Families of rows that turns and mirrors carry onto each other, the same ones carrying the whole set onto itself: the rest of each named row's family, in list order
6 families of 6 rows
z_30: [  0 -27   0  14   2  14  -6 -16   8  -2  -3 -18 -11 -10   2  -4 -10]
z_930: [ -5  -7 -10   4  -7  15   4 -21  11  -8  -9 -11 -18  11  -4 -23  -3]
z_211: [-13   6  11  -6 -13   1  15 -13  -4   9  -4  21 -14  -8   5   6  16]
z_335: [-10   3   9 -10  -6 -19   5 -10  -5  17   2  -5  -2 -17  -4  10   4]
z_190: [  7 -20 -20  16   0  21  -2  -9   8   3  -4  -6  -4  11  -7   1   1]
z_517: [ -4  10  13   0 -11  -9  -3  11  -2   5   7   8 -19  -5  -1   8  12]
z_224: [-14 -26 -12   7  -2  15   3 -13   5   0 -11 -13 -14  -9  13 -13  -7]
z_952: [ 12 -18  -8   7  -4   9  -2 -15  10  -1   7 -18  -9  14  11 -17   6]
z_986: [  8 -21 -12   6  -3   3   4 -17  13   0   9 -15  -5  12  12 -18  14]
z_508: [ -1 -20 -27  12  -4  20   4  -7   7   2  -9  -2  -4  11   0  -3   5]
z_139: [ -2  10  14  -7 -10  -6  18  -7   0   6  17   8  -7 -16   2  11   8]
z_879: [  5 -17 -15   2  -7   8   3 -11   9   0   3 -15  -9  13  15 -21   9]
z_193: [ -6 -14 -13   5  -1   7  12 -30  15  -9  -3  -7  -9   7  -3 -22  12]
z_223: [-17   5   4 -15 -11 -17   8  -6  -6  17  -5  -4  -6 -16   2   5   1]
z_673: [ -9  12   6 -12 -16   0  22   0  -4   7  10   9 -13 -14   9   6   5]
z_144: [  3 -19 -14   7   2  15   3 -17  13 -19   4 -11  -5  -3   2 -11  18]
z_244: [ -6 -19 -14  12   4   6   4 -22  20  -1   3  -7   9  -3   7 -11  14]
z_917: [ -7  11  17  -6 -15   8   4  -7  -6   8  -6  15 -22  -3   0   8   3]
z_524: [  5 -13  -3  14   3  17 -13 -13  17  -1   3 -17   0   2   1  -8  -6]
z_535: [-11   9   6  -4 -12 -11   4  11  -3   3   5  11 -17  -7   4   4  17]
z_238: [-10   6  11 -11 -10 -13   2  -4  -6  16  -2  -9  -9 -13  -4   9  -6]
z_547: [ -9 -31  -8  12   6   4   6 -23   9  -2  -2 -12  -3 -15   7  -7   6]
z_680: [  0   6  22  -1  -7   0   7 -17  -3   9   2  16 -13  -7  -5  14  11]
z_817: [ -2  -7  12  -8 -10  -3  17   0  11  11   7   9   2  -8 -17  15   9]
z_880: [-13 -11 -20   6  -5  19  -1  -7  13   0  -8 -10  -4   5  16 -18  -4]
z_219: [  8 -16 -10   6  -1  21  -5 -12  10 -18   2 -16 -11   0  -1 -10   5]
z_731: [  1  13  16  -9 -15   3  14   1  -5   7  13   3 -14 -11   2  10  -5]
z_962: [ -2   9  13  -9 -18   4  -6   8  -2  12   1   7  -5  -9  -6   6  -9]
z_40: [ -6   8  12   0  -8 -14   1   6   0   4   9  11 -13  -8   0   8  20]
z_958: [  3 -23 -23  16   1  14   5 -12  10   2  -3   0   1   8  -4   0  12]
z_387: [ -3 -16 -19   2  -4  21   3 -10   9 -19  -4 -11 -11   0   6 -16   8]
z_71: [-14  -4   0 -16 -17   2  24   9   6  12  -2  12  -5  -7  -8   8   6]
z_922: [ -2  -3  12 -10 -17   7  11  10   7  13  -1   4 -10  -4 -16  13  -6]
z_963: [-17   4  -1 -14 -19  -4  10   4  -2  11  -2  18   1 -12   3  -2   9]
z_124: [ -2   1  14  -4  -9  -9   4  -5   3  11  10  12   9 -15  -8  10  12]
z_152: [  5 -10  -1  10  -1  11   1 -28  15  -8   0 -13 -12   9 -11 -17   2]

Which other rows belong to the same family as z_190? z_335, z_508, z_223, z_238, z_958
Which other rows belong to the same family as z_144? z_139, z_673, z_219, z_731, z_387
Which other rows belong to the same family as z_817? z_30, z_224, z_547, z_71, z_922
Which other rows belong to the same family as z_952? z_517, z_986, z_879, z_535, z_40

Families of rows that turns and mirrors carry onto each other, the same ones carrying the whole set onto itself: the rest of each named row's family, in list order
7 families of 4 rows
z_801: [ 25  21 -17 -13 -13 -20 -15   6  -2]
z_386: [ 13  -3  13   6 -23 -34  -1 -16  -8]
z_197: [ 11 -19   0   1 -17 -20   5   5  -3]
z_688: [ 18  15 -15  -8  -4 -36 -19   0  -7]
z_993: [ 17  20  -9 -10 -11 -19 -28  -7  -7]
z_251: [ 18   3  13   6  -8 -18   2 -17   3]
z_945: [  4   9  -1  -6 -17 -13 -14  22 -12]
z_389: [ 12 -10  19   3 -16 -22  -8 -14  -8]
z_429: [ 29  14  -9 -14  -9 -13 -23   4  -6]
z_794: [ 13   0  16   7 -19 -13   9 -10  -5]
z_964: [ 15 -15   5  11 -12 -20  -1 -11   0]
z_877: [ 17 -11  12   4 -12 -15   5   5   4]
z_883: [  9  14 -14  -3 -26  -7 -12  10 -12]
z_511: [  8  21  -5  -3 -15   0  -6  11  -5]
z_354: [  3  21  -1  -8 -20  -5  -9  12   2]
z_837: [ 17 -12  12  -7  -3 -25 -13 -14 -14]
z_975: [ 11  -9  -3   6 -13  -8  10  -8   4]
z_839: [ 15 -12  13  13 -15 -17  -7  -4   8]
z_677: [ 16 -13  10 -11  -9 -32 -14 -12  -5]
z_746: [ 21  15 -14 -12 -24 -13  -7  10 -19]
z_531: [ 22  -4  15  -5 -11 -34   2 -14  -6]
z_59: [ 18   4 -18 -10 -17 -17 -22  16  -8]
z_286: [ 18  28  -8  -7  -6 -21 -11 -10  -7]
z_265: [ 14  27 -11 -10 -13 -26  -9  -8   1]
z_896: [ 18  11 -12 -16 -18 -26 -23   7 -17]
z_411: [ 16  21  -5 -16 -20 -11 -14  14 -11]
z_37: [ 12 -19  -4   4  -9 -19   5   2 -11]
z_617: [ 13   0  17 -12 -11 -19  -5 -22  -7]

Which other rows belong to the same family as z_511? z_197, z_677, z_286
Which other rows belong to the same family as z_429? z_386, z_839, z_746
Which other rows belong to the same family as z_877? z_993, z_883, z_531
Which other rows belong to the same family as z_59? z_251, z_794, z_896

